rotation steps, each row followed by its count of steps:
The counts run from 0 to 143.
[129  97  78  84 140 129 105 101 111  89 117  79 134 102 115 184 117 125
 123 125 184 123  76 116  95 137  84 127 169 131 153 124 133 141 115 117
 116 157 160 133 130 140 127 140 153  85 157  91 109 143 108]  68
[153  89 148 115  91 110 142 144 171 110 187  95 130  93 131 147  96 120
 153 120 160 100 118 146 122 118 110 129 155 124 144 110  80 163 141  63
 105 170 136 129 179  89  84 135 115 133 148 111 179 131 141]  103
[129 106 157 125 127  87 114  96  85 137 121  93 144 157  97 100 116 108
 119 134 134  82 151 143 111 155  68 113 134 126 117 147 123 112 106  91
 122 170 134 118  85 158 173 163 156  85 127  77  98 152 139]  57
[175 149 118 131 120 131 143 124 102 112  90  86 107 134 153 130  89 139
 156 132 135 152 115  93  97 136 106 148 148 156 187 107 142 148 137 128
 141 198 161 155 127 147 141 170 120 117 144 101 129 195 136]  123
[132  91 142  93 131 154 104 104 151 120 117  97 119 161 150 117 104 107
 153 149 138  80 161 115 119 139  51 136 143 152 131 144 144 142 167  87
 112 188 144 129 102 143 164 154 107 115 150 120 124  98 130]  138
[120 103 168 130 104 109 142 111 102  55  83 120 146 159  77 165 118 104
 121 127 121  70 108  94 148 153  88 116 146 114 122 119 139 118 115  89
 102 138 155 103 149 128 118 132 147 111 146  96 125 120 144]  74
[137  91 152 106 126 104 150  91 104 123 122  95 124 146  87  81 135 138
 135 152 160  76 143 132  67 157  92 119 151 120 154 131  57 147 101  90
 147 135 124 112  91 120 128 115 116 119 118  90 128 138 130]  60
[186  91 157  87 123 147 160 120 106 109 156 105 173 144  81 126  93 140
 132 128 176 168 156  93 128 162 150 155 179 110 150 117  74 131 126  94
 124 172 128 123 139 122 132 136  88 134  98 168 144 180 120]  115
[141 135 158 129  99 157 142 126 115 129 156 121 162 144 130 126  75  88
 133 148 136 190 129  88 125 145 107 136 129 143 178 117  86 129 103 117
 127 185 176 109 134 123 140 167  96 133 129 141 134 207 137]  118
[159  95 175 160 140  85 132 101 116  87 111 111 141 118 116 119 130 102
 172  96 176 106 119 155 123 123  98 104 120 124 144 111 105 143 103  95
  96 173 131 161 184 127 152 131 140 155 156 117 127 166 121]  90
[149 100 152 105  94 118 122 133 156 125 211  89 130 104 135 169  75 121
 151 114 151 111 130 150 155 121 102 123 146 118 120 117  83 123 126  76
  92 187 134 126 163 105  94 157 114 133 145 111 168 117 140]  104
[149  92 141 110 127 100 156 124 109  50  86  98 129 141  77 168 136 141
 121 122 158  78 107 105 123 160  88 126 168 102 124 101 138 141 130  88
  90 141 158 137 146 143 108 134 157 104 138  99 136 118 122]  73
[189 131 122 127  97 125 144  99 126 148 122 146 134 111 132 130 114 173
 145 132 138 117 112 101  93  96 103 127 161 160 132  93 146 120 156 111
 139 178 172 144 174 130 123 140 136  74 150  98 111 202 135]  16
[128  87 166 123 136 149 135  98 150 168 132  84 122 153 156 107  70  94
 162 151  99 145 111 111 112 121  94  93 127 118 136  76 105  88 139  88
 131 170 138 113 131 128 121 142  96 103 168 100 103 136 149]  27
[170 118 137 135 126 127 130  81 131 149 146 129 137 124 142 156 127 148
 147 104 166 123 123 110 156  83  86 124 112 134 138 103 133 113 149 104
  86 206 182 123 164 126 136 164 143  92 135  92  86 135 118]  14
[212  78 142 145 160  85 113  82 116 131 104  83 115 100 121 124 123 124
 136 127 166 116 115 165 115  96 131 122 119 138 109 128  61 131 133  98
 119 155 146 143 141 129 138 144 143 140 136 130 106 164 105]  94
[172  97 156 108 139 138 152  84 126  87 127 136 168 139 128 137 145 153
 131 138 179 126 165 131 121 140  82 152 147 156 138 111  71 161 148 121
 102 188 163 132 142 119 137 132  83 154 145 138 158 133 121]  8
[155 111 201 142 136 136 128 149 148 120 133 124 151 136  94 139  89 129
 200 119 142  87 146 148 132 126  73  91 149 151 151 100 117 170 115 144
 126 161 109 109 167 131 133 147 148 135 154 102 132 150 111]  87
[112  91 111 114 123 131 120 121 128  83 110  85 104 111 118 174 106 110
 137 124 161 106  71 109 104 147  80 116 152 129 140 122 150 158 120  94
 113 157 158 119 142 130 124 134 168  80 162  76 107 140 109]  69
[146 117 151  94 130 152 119  97 149 106 119 129 142 149 130 120 115 139
 155 151 127  79 148  98  76 144  64 123 172 178 145 137 124 136 164 137
 145 167 137 150 126 120 141 100  71 132 184 120 177 141 165]  140
[150  88 162 116 104  93 160  98 120 101 132 148 154 132 132  91 118 138
 157 131 100 119 141 106  81 132 106 145 151 131 117  85 101 106 142  69
 134 143 154 171 180 124 102 138 132  97 135 125 135 163 142]  21
[163 113 163 118 131 130 111 136 163  99  79 122 171 126 105 129 114 106
 168 124 167 126 127 136  95 119  95 107 180 179 172  97 145 178 141 115
 120 136 129 141 157 163 150 131 141 119 155 121 109 186 110]  85
[152 120 128 111  96 137 118 108 155 110 184 114 187 125 107 119 112 126
 147 112 158  99 163 105 101  92  94 113 179 118 158 153 118  94  93 167
 118 179 116 140 124 124 110 144 147 122 141 115 144 170 152]  50
[161 114 145 125 105 114 141  90  91  85  97 126  94 157 112 108 128 139
 175 111 127  88 132  72  90 109 132 149 160 125 177 128 132 107 136 108
 111 191 155 173 157 110 118 151 133 118 116 135 148 160 125]  128
[163 140 126 134 104 124 130  81 117 166 117 158 138 130 148 154 124 161
 141 108 149 126 101 104 132  97  94 113 136 159 122 105 145 102 152 122
 106 193 177 121 174 142 129 163 133  80 156  95  99 180 141]  15
[149  95 160 132  96 117 154  95 104 102 132 119  88 151 103  92 109 123
 183 134 114  73 113  69 109 106 120 136 138 109 156 137 134 116 119  85
 122 184 155 142 151  93 102 145 134 121 110 145 148 154 135]  129
[161 107 148 109 146 157 117 106 137 173 143  72 140 158 153 120  62 122
 154 144 110 155 109 107 106 128 103  89 153 135 131  87  92  84 143 137
 146 164 118 124 124 139 120 147  76 103 171 104 112 149 141]  28
[173 103 146 108 128 145 108  69  92 114 143  94 140 151 114 110 100 100
 138 140 115  94 129  83 112  79 114 135 148 128 119 162  92  67 123 147
 138 176 176 150 128 105 108 165 126 123 100 153 145 150 130]  131
[184 115 142  97 146 147 114  71 112 109 108 111 161 139 109 143 113 116
 108 146 152 124 137 128 137 138  93 140 153 166  74 156 113 155 178 115
 139 171 174 131 131 127 183 140 121 129 147 150 130 168 118]  3
[147  69 141 119 156 147 145 107 110  87 165  84 120 143 113 148 108 153
 186 124 141 114 147  79  90 147 110 138 181  85 116 122 116 132 143 122
 128 166  75 157 159 122 122 125 116 104 148 137 138 164 121]  34
[156 122 166 101 135 143  93 126 157 111  85 110 187 151 109 146  96  94
 151 129 151 135 140 121 123 110  97 108 175 185 144 106 128 161 134 147
 121 145 129 116 145 175 146 155 141 118 165 127  98 173  99]  84
[153  88 167 102 115 142 160 105 106 105 161 120 146 147  97 131 110 103
 154 116 168 175 159 108 136 150 123 153 140 101 165 113  83 148 116  73
  91 176 138 107 135 125 145 159 107 134  98 160 109 156 120]  116
[129 128 150 118 118  92 108  88  76 128  90 113 142 166  99  86 119 115
 114 131 130  91 143 119  93 152  74 113 149 155 132 150 103 102 110  95
 150 149 134 113  86 151 164 151 126  93 148  87 125 169 147]  58
[ 89 100 114  93 127 124 105  86  88 109 112 125 153 147 106 124 125 103
 127 131 188 129 114  91  81 131  94 107 171 151 172 139  53 110  87 110
 120 145 150 119 116 122 131 135  93 113 153 120 130 145 124]  63
[143  56 132 103 122 142 117  77 120 104 118 108 111 126 146  84 103  57
 142 148 117 107 121 112 102  96  98 159 122 125 139 152 132 106 139  73
 118 178 188 145 107 110 139 154 140 112 102 151 112 137 122]  133
[180 115 148 152 105 106  95 109 132 161  94 115 114 117 119 131 109 124
 118 162 147 110 116 126 106  94 120 131 153 182 122 134  41 134 157  91
 158 138 140 111 152 125 115 150 130 114 171 122 125 185 121]  97
[176 101 124  65 138 156 102  97 156 124 130  80 145 136 142 106  87 114
 128 171 114  94 145 125  84 114  92 148 159 155 115 139 108 127 175 134
 161 175 164 155  92 128 129 143 119 122 129 128 154 136 129]  136
[166  97 150 110 116 143 117  93 163 104  65 119 184 138  97 136  97  72
 115 161 148 141  94 105 129 101 124  94 143 156 151 100 116 107 118 118
 135 120 183 107 144 130 125 114 134 128 156 135  93 179 143]  80
[194 103 140 116 117 126 165 104 121 144 144 126 139 107 114 118 124 188
 150 136 144  96 131 115  90 103 107 138 163 138 119  84 144 133 166  91
 132 178 156 150 167 126 114 141 155  77 124 106 105 173 116]  17
[185  85 152 111 127 161 140 114 177 101  93 108 178 111 107 126  95  84
 115 159 160 129 105 132 109  98 124 102 161 139 157  90 124 150 122 113
 140 129 163 110 133 124 122 102 152 132 139 128  79 176 124]  81
[171  79 125  89 135 142 108  73 116  93 121  96 131 124 130 107 107  91
 137 144 133 105 127  93  96  86 125 155 150 122 137 159 109  88 133 125
 116 180 181 166 118 119 124 149 135 125  95 157 134 152 115]  132
[114  76 155 107 142 123 131  95 104 131 136  97 134 170  79 110 128 124
 134 146 171  78 145 129 100 150  70 100 141 111 153 134  55 132  91  99
 130 151 129  85  90 127 117 144 118 108 118  91 129 113 108]  61
[169 115 127 124 112 134 116 100 168 111  97 129 158 151 113 130 126 131
 114 130 163 108 187  90  97 105 116 161 188 129 163 145 104  98 128 135
  98 176 106 124  84 160 109 158 121 117 153 126 122 151 141]  46
[178 127 159 140 117 133 172 113 105 124 127  74  78 145 111 132 111 169
 185 129 121  86 138  98 115 122 103 142 134 107 162 113 146 139 139 121
 123 212 137 140 111 134 120 174 136 123 120  95 143 146 128]  125
[216 139 139  99 119 123 131 109 111 126 135  80 144 145  96 162  99 155
 104 110 166 146 132 116 144 158 145 120 184 127  87 117 108 100 167  80
 134 166 126 130 126 144 162 142 103 102 140 111 141 171 159]  110
